Each named turn below is shown by a few rows before and after it. Which turns, in which order, take the first row of each later pair to the second? The first pair is answered.
Z_873 (before -> after):
[ -1  19  18   0  12 -30  -7  18 -26]  ->  [ -2  15  14   1  14 -33   5  23 -20]
[ 28   4 -22 -18  27 -49 -18  16  16]  ->  [ 24  -8 -31  -7  15 -48   9  23  22]
[ 10   9  37   2 -19  40 -17  41   7]  ->  [  9  -3  25  14 -30  37   3  51   9]
[ 31  12 -20  29 -15  10  23  12  10]  ->  [  7  11 -35  38 -16  18  23  -6   1]
Z_650 (before -> after):
[-48  24   2  24 -13  45   4 -17 -25]  ->  [-35  -7  24  -4  -4  55 -20 -38  -6]
[-55 -46   5  -9 -21 -36   4   1  -4]  ->  [-40 -51  16 -24 -13 -37  -9  -7   9]
[-27 -27  37   0  -5 -41  12  25  -6]  ->  [-21 -24  32  -1  -2 -48   8  26  -4]
Z_503 (before -> after):
[-11 -11 -21   4   4 -25  10   9  -2]  ->  [ 11 -24  -7 -15  18  -7 -12 -18  16]
[ -7   8  -7  28 -22  18  32   6  -9]  ->  [-25  -2 -26  21   3  -7  13 -29  -3]
[ -3 -13   6  -9   0   0  11  -3 -14]  ->  [  4 -15  11  -7   2   0   6  -1 -16]
[ 31 -31  17 -15  -7  18  -3  16   8]  ->  [ 17 -17  -7  16 -17  -6  17  39 -15]
Z_830 (before -> after):
[ 64 -14 -29 -23  26 -67  41  10   3]  ->  [-11 -60 -25 -33  17 -69  44 -25 -13]
[-29  45  12   3  -9   1 -21  23 -21]  ->  [-51  21   6  10 -16  42  -9 -16  -5]
[ 32 -23   3  20  18  13  24 -20 -12]  ->  [ 30 -13  10  16  18 -21  17  10 -33]
Now pairs of rows:
Between the rows of a pair lie 2 to 4 turns.
[ 30  37 -25  23 -28 -36  11  63 -33]  ->  [ 26  25 -62   2  42 -43 -35 -26  -2]  Z_873 Z_503 Z_830 Z_830
[-18   4 -82  44  18   9  23 -13  -1]  ->  [-39  -3 -69  40  18 -23  11   4 -12]  Z_830 Z_830
[-32 -11  13 -28  23  40 -31 -49   5]  ->  [ 15  46 -39  22  31  40 -12 -33   6]  Z_503 Z_503 Z_503 Z_830
[-34  -1  21  -4 -43  46  10  -9 -14]  ->  [ 13  20 -39  22 -14  38  26 -31  20]  Z_650 Z_503 Z_503 Z_830
[-47  31 -22 -12  30 -10 -44 -52 -26]  ->  [-53  46  -5  11 -14 -11 -12  22 -60]  Z_830 Z_503 Z_503 Z_830
